Here are some points:
[ 39 -18  89  -4 -34   8 -20  38   4 -17 -36   5  12 -27  18  27  76   5
   1  30  15  -9 -12 -13  11 -18  56  -8 -25  10  59   0]
[ -51   30 -127  -56   42  -16   -2   35    7   28   28  -57  -19   59
   95  -39 -103   -2   40  -57  -80  -19    6   51    4   82 -110   24
   -4  -33  -31   28]
[  22   47  122  -22  -63  -51   53   47    1   29    6    1  -64   -1
  -12    1   40   30   76  -19   -6   21 -108    0   51    1  103   69
  -82   16  115   18]
[ 33 -64  -2  26  22  53 -41   8 -10 -15 -66  -7  23 -31  -2  29  99  -2
 -52  72  23 -16  86 -10   1 -19  21 -66  33   7 -66  10]
[-19  30 -25 -31  -7 -28  26  45 -17  35  15 -14 -75  32  31 -25 -27   4
  46 -36 -23   3 -31  29  36  50 -12  63 -33 -10   1  29]
[ 60 -34  72 -33 -34  11 -47  82  17 -23 -64 -27  30 -31  78  32 107   6
  -2  37  -9 -33   4  -6  23 -15  44 -20 -43  12  70  18]
[  -5  -62  -60   35    4   70  -64   16  -65  -26  -34   52  -55  -11
   -2   14   60  -53 -107   38   69  -11   92    2   -8   11  -35    6
   51   -6 -121    8]
[ -23   73   87   29  -41  -55   90  -61   -3   27   61   53  -63   14
 -115  -16  -42   19   49  -40   32   53  -99  -17   19  -25   77   66
  -24   15   54  -23]
[  34  -15   64   68   53   -7   84 -127   41   24  -33  -14   97  -32
 -127   30   40   55   15   85    1   44   32  -44  -16  -83  118 -119
   56   24  -29  -38]
[ -41   26 -115    2   72  -14   51  -65    5   44   24  -43    6   36
  -31  -29  -84   25   27   -9  -49   17   32   22    1   27  -41  -35
   37  -21  -95    2]
[  -2   13    9  -87  -78    2  -75  127  -41    5  -14  -10 -116   35
  127  -11   26  -39   26  -56  -22  -39  -57   56   41  105  -52  127
 -105  -18   92   69]
[ -2 -10  34  32 -25  17 -25 -47  20 -50  27  57  54 -28 -36  13 -22 -31
 -50  -4  49   4  -4 -31 -42 -53  -7 -10  25   8  30 -35]
[ 33 -51  36   2 -34  38 -69  61  -6 -43 -43  22   7 -27  52  22  69 -30
 -51  25  29 -18  28  -5  -8  -5   0   4  -7   6  23   3]
[-37  25 -70  22  24  -1  34 -46 -27  31  27  13 -57  23 -56 -23 -50  -5
  -4 -17   7  25  12  13  -4  21 -27  18  26  -9 -85   0]
[ 10  31  80  26 -22 -25  53 -56   6  10  25  33  -6 -18 -87   7  13  26
  23   4  28  30 -55 -25  13 -42  81  10  -7  13  34 -21]
[  50  -57   28   23   53   27   -2  -58   48   -4  -77  -45  124  -44
  -46   35   80   41  -12   90  -19   -8   76  -26  -17  -55   55 -127
   47   16  -28  -16]
[ -34    2 -112  -25   26   10  -13   42  -41   26    6  -19  -77   37
   60  -29  -27  -21   -8  -21  -19   -4   34   41   24   67  -77   43
    2  -26  -90   31]
[ 25  -8  18  -4  38 -11  28 -42  43  19 -30 -59  80 -13 -28  14  18  41
  34  43 -45   0  14 -12   1 -20  44 -73   8  11  12  -1]
[  36  -21  127   81  -10    0   49 -117   17  -17  -21   52   57  -57
 -127   41   78   28  -27   73   72   40   -3  -72  -15 -116  127  -74
   47   38    7  -47]
[ -78   57 -127  -17   56  -41   59  -37  -22   61   64  -30  -71   71
   -1  -54 -124   11   45  -62  -52   21   -4   40   23   62  -81   38
   17  -32  -98   13]
[   7   40   94   28    4  -52   99 -102   35   29   21    1   32   -9
 -127    2  -16   49   58   10   -5   43  -57  -29    5  -59   98  -25
    2   18   45  -25]
[  7 -21 -69 -15  53   4  -7  -1  19  12 -28 -65  38   4  36  -2  10  18
   7  29 -50 -19  55  12  14   9 -22 -64  23 -11 -56  13]
[  12   95  127  -75  -82 -109   74   50   58   29   54  -25    3   15
   38   -7  -52   48  127  -79  -63   19 -127    0   38  -11   82   84
 -125   16  127    5]
[ 36  14 127  -2 -83 -19  -6  22  35 -46  13  44  41 -29  -6  25  21  -6
  17 -22  32   6 -96 -35 -13 -56  74  34 -57  30 127 -24]
[-24  41 -87 -65  39 -40  34  25  18  58  17 -79 -14  48  69 -31 -67  34
  84 -39 -92 -10 -22  44  36  59 -42  14 -28 -18  -4  34]
[ 29 -13  67   6 -18   3   4  15  -1   3 -38  -6  10 -18 -20  22  71  13
  10  37   9   5  -7  -8  14 -18  63 -15 -22  19  35  12]
[  7  12  21  28  39 -24  67 -89  33  28  10 -20  56  -7 -95   5 -16  44
  37  23 -15  28  -8 -26  -3 -40  55 -65  26  10  -9 -20]
[ 40 -12  82  32  16 -14  43 -74  41   0 -27 -25  84 -52 -86  27  74  50
  14  74   1  14   2 -39   7 -83 102 -95  24  22  18 -26]
[-27  24 -34 -22 -18 -11 -13  36 -14  -1  34  10 -47  27  43 -20 -48 -21
   9 -52   2  -4 -30  15  -3  36 -48  61 -18  -9  15  12]
[-26  10 -99 -54  17  -8 -19  60 -10   9  10 -45 -23  26 107 -28 -45  -8
  23 -39 -57 -27  12  40  15  59 -82  33 -18 -19 -19  27]
[ -26   60   75   -4  -71  -38   31   26  -34    8   58   62  -87   27
  -16  -13  -50  -18   34  -76   33   24 -103    3    5   14   17  116
  -54    5   98    0]
[ 47 -40  81  15 -23  22 -20  27  -9 -19 -58  10   8 -40 -17  35 102   6
 -20  57  27  -6  18 -20   7 -30  72 -24  -6  19  22   6]
[ -68   45  -74   26   15  -13   35  -67  -11    6   81   48  -29   43
  -57  -33 -127  -25   -8  -71   12   25  -16    0  -36   15  -76   41
   33  -13  -40  -24]
[ -39  -12  -99   31   27   36  -27  -26  -38  -15   23   36  -26   22
  -14  -15  -50  -40  -68  -19   35    1   60   11  -36   16  -84    3
   54  -19 -105  -11]
[   5   48   84  -56  -57  -59   29   67   21   17   25  -17  -22   20
   49  -10  -21   22   95  -47  -37    3 -115   13   28   19   39   79
  -91    7  127   19]
[ -19  -15  -38  -42  -57   32 -104  127  -46  -46   10   42  -69   22
  127   -9  -21  -78  -47  -63   22  -43  -13   33   -9   73 -103  108
  -46  -20   41   29]
[  4  19  74 -20 -68 -10 -28  56   6 -36  24  28  -7  -2  47   1 -12 -27
   7 -41  21 -10 -70 -10  -5  -9   0  59 -48   6 113  -5]
[ 11  26 105  26 -33 -35  57 -44  17   7  23  28   2 -18 -80   8  12  23
  31   1  26  27 -61 -32  11 -57  82   9 -18  24  60 -22]
16 more points follow, each with its number after it:
[  22  -60   32   30  -54   73  -87   72  -59  -48  -45   73  -55  -31
   27   26  100  -64 -100   34   92  -15   48   -5   -8    6   -1   34
    8    5  -26   12] 0
[-24  33 -75 -55  15 -31  10  54  -3  34  19 -50 -41  40  85 -30 -53   9
  53 -47 -60 -16 -21  42  30  60 -59  38 -33 -20  -1  35] 1
[ -9 -17 -47  14  31  22 -10 -16 -13   8 -18  -1   1   8 -13   0  -9 -10
 -22  10   0  -6  45   5 -17  17 -33 -21  25  -5 -61   4] 2
[  60  -56  109   75   -2   38   21  -74   -4   -8  -66   29   35  -67
 -127   49  127   26  -47  110   68   18   53  -51    4  -88  127  -83
   49   29  -42  -27] 3
[ -44   47  -22   54   42  -36  108 -127    4   45   66   23   -8    8
 -127  -16  -71   40   23   -5   10   54  -17  -22   -2  -39   41  -25
   55    2  -80  -35] 4
[ 13  20  53 -23 -16 -28  21  12  36   3   9 -27  27 -14  17   4   4  25
  48  -3 -28  -9 -49  -8  18 -17  33  -4 -39   8  76   3] 5
[ -6  31   7 -32 -21 -30  21  62 -29  50   2 -22 -87  26  28 -15  18  13
  52 -17 -22  11 -40  25  54  47  24  68 -50  -4  12  40] 6
[   9   21    7   13   57  -38   90 -100   49   48   -5  -58   66   -5
  -94   -2   -7   66   67   39  -50   24    4  -10   15  -30   66  -86
   15    1  -25  -15] 7
[ -15  -13   19   65  -10   29   10  -67  -34  -11   13   69  -19  -11
 -100    9    6  -16  -67   15   70   27   20  -23  -27  -34   12   -6
   46   10  -52  -25] 8
[  36 -123  -52   23   -9  127 -127  100  -57  -83 -101   42   13  -39
  107   47  118  -92 -127   64   72  -60  127    5  -50   28  -85  -33
   49   -6  -81   17] 9
[-10  -6 -81 -21  31   4  -9  22  -2  22  -7 -40   0  18  52 -12 -17  -2
   6  -3 -39 -13  28  26   6  35 -52  -5   4 -17 -46  19] 10
[ -20  -31 -127  -51   40   34  -76   90  -18    0  -26  -48  -15   40
  127  -20  -26  -31  -14  -23  -53  -47   69   52   -7   88 -126    8
   -2  -31  -62   42] 11
[  -2  -18   37   77   11   22    5 -126   20  -46   26   68   75  -37
 -127   15  -21  -10  -76   24   70   25   21  -54  -59  -94   20  -66
   75   16  -22  -65] 12
[ -33   66   81   27  -62  -35   45  -64    9  -21   90   84   -6   16
  -88  -11 -103  -20   13  -75   44   43 -105  -27  -38  -35    8   66
  -19    9  100  -43] 13
[-29   8 -88 -52 -16   9 -52 111 -43   5  11  -6 -87  42 127 -27 -29 -39
   3 -58 -25 -30  -2  52  21  86 -91  86 -42 -26 -14  40] 14
[   0  -78 -127  -18   49   79 -118   74  -22  -36  -50  -30   16   -3
  127    9   38  -44  -93   27  -12  -62  127   31  -15   55 -127  -49
   44  -29 -124   23] 15
Which of these numbered points is nearest to each point below, ignoring the 3 directions in which the first points spread most? Its number follows each.
[ -5 -15 -42   9  23   8  -4  -8  -3   4  -6 -14  -4   0  -2  -5  13   2
 -18  17  -5  -2  40   3   8   4 -13 -23  25  -6 -58   3] > 14
[  37  -65  -10  -65  -49   49 -127  127  -29  -48  -67  -24  -31  -17
  127   19  106  -45  -46   18   -1  -72   43   32   24   53  -58   37
  -53  -13   38   46] > 10
[ 36  44 122 -17  -5 -67  95 -38  54  46  -6 -49  37 -21 -59   9  34  77
 110  25 -50  26 -80 -14  43 -42 127 -33 -51  17 100  -7] > 7
[ 53 -76  49  27 -18  70 -73  39 -18 -34 -77  22  26 -47   4  42 119 -21
 -83  75  46 -21  65 -12 -20 -20  33 -44  18  15 -13   8] > 2
[ -42   26 -127  -33   68  -25   35  -22    7   47   27  -71   -8   45
   30  -36  -80   25   50  -26  -73   -1   23   37   17   50  -68  -16
   16  -21  -79   21] > 1
[ -86   28 -127    6   84   -1   21  -66  -23   28   60  -11  -31   66
  -14  -53 -127  -19  -15  -57  -32    9   60   33  -26   62 -127    5
   68  -36 -127    0] > 2
[ 54 -21 103 -52 -62   0 -55 118  12 -21 -53 -15   3 -27  99  31  99   0
  25  20 -10 -36 -36   1  26   8  52  31 -73  15 122  26] > 1
[  -9   72  127   26  -58  -62   78  -87   43  -10   74   62   29   -7
 -118   -6  -77   16   50  -52   30   48 -127  -46  -25  -73   81   40
  -31   31  127  -54] > 12
[ -46   36 -126  -42   45  -27   29   12  -12   52   36  -57  -50   59
   48  -43  -93   14   56  -48  -70   -2    4   46   23   76  -74   30
  -11  -23  -61   32] > 1
[ -49   -1 -127  -13   31   21  -42   37  -38    0   18   -1  -51   44
   70  -29  -68  -42  -27  -42  -10  -21   45   38  -11   72 -118   38
   19  -30  -88   19] > 2
[ 66 -27 120 -23 -48   1 -35  58  32 -28 -50 -15  54 -51  52  39 111  15
   9  43   2 -24 -31 -22  11 -40  75 -24 -44  23 114   0] > 5
[ -34   26  -97  -75  -14  -10  -32  127  -44   42   10  -42 -114   56
  127  -34  -19  -18   43  -54  -53  -27  -18   71   56  117  -79   95
  -64  -31  -10   67] > 6
[ 35 -24 100   8 -60  22 -52  44   0 -52 -15  52  15 -37  20  30  58 -28
 -47   9  55 -18 -17 -27 -16 -35  30  20 -23  17  82 -14] > 9
[-16  13   3 -32 -53   5 -54  89 -15 -37  33  42 -42  18  94 -13 -38 -52
 -15 -70  17 -22 -49  14 -17  34 -62  88 -40  -6  73   3] > 9
[-10  20 -11 -18  -5 -20  16  25  -4  20   9 -10 -38  17  17 -12  -9   3
  30 -21 -18   3 -22  20  26  27   4  32 -24  -7   7  14] > 14
[102 -52 127 -42 -85  12 -77 127  41 -65 -79 -14  77 -74 114  55 127   4
   0  48  10 -48 -48 -29  18 -59  92 -15 -70  33 127   3] > 5
[ -3  50  74  -5 -16 -59  89 -30   4  50  21  -7 -46  11 -66 -13   5  50
  80 -10 -13  33 -76  -4  45 -16  92  34 -33  10  43   2] > 6
[ 22  -1  71 -32 -59  -9 -23  93 -20  -2 -24   4 -56  -5  56  10  57  -5
  16  -3  10  -8 -43  13  34  20  39  64 -60   7  78  31] > 14
[-25   5 -51   8  40  -7  36 -39 -15  38  -2 -15 -32   6 -46 -11   1  15
  11  22 -11  15  25  12  23  14  16 -11  19 -13 -77   5] > 6
[  71  -77   18  -39   -3   55 -115  101   40  -58  -87  -51  107  -43
  127   41   97  -13  -41   54  -29  -68   67    2  -23    1  -29  -66
  -11   -1   58   19] > 11
[ 113 -127  116   29  -51  116 -127   93    0 -118 -127   38   96 -103
   73   85  127  -52 -127  124   93  -59  113  -45  -39  -70   43  -87
   27   31   29   -8] > 9
[-17  25 -17 -31  -2 -27   6  16  19  -9  37  -9  -1  25  49 -23 -68  -3
  30 -53 -30  -9 -41  11  -3  19 -44  33 -19  -8  45  -1] > 15
[  1   9  29  30   5  -7  46 -42 -19  28  -5  14 -26   0 -80   6  16  12
  11  25  19  26  -3 -10  12 -11  51  -5  15   9 -33  -6] > 3
[ -34   17  -99  -51   27   -9  -37   30   32  -19   43  -41   58   27
  112  -29 -120  -17   16  -68  -63  -30   -3   26  -40   43 -127    6
   -7  -16   34    1] > 5
[-44  38 -37  13  -5 -16  15 -37  -3  -9  66  39 -21  24 -18 -27 -98 -23
  -6 -62  16  17 -35  -2 -26   4 -57  46   5  -7   2 -23] > 12
[ -58   20 -108   32   48   -3   41  -82  -38   36   38   24  -56   35
  -91  -34  -72   -8  -16  -21   16   29   36   10   -8   24  -39   12
   54  -19 -127   -6] > 0
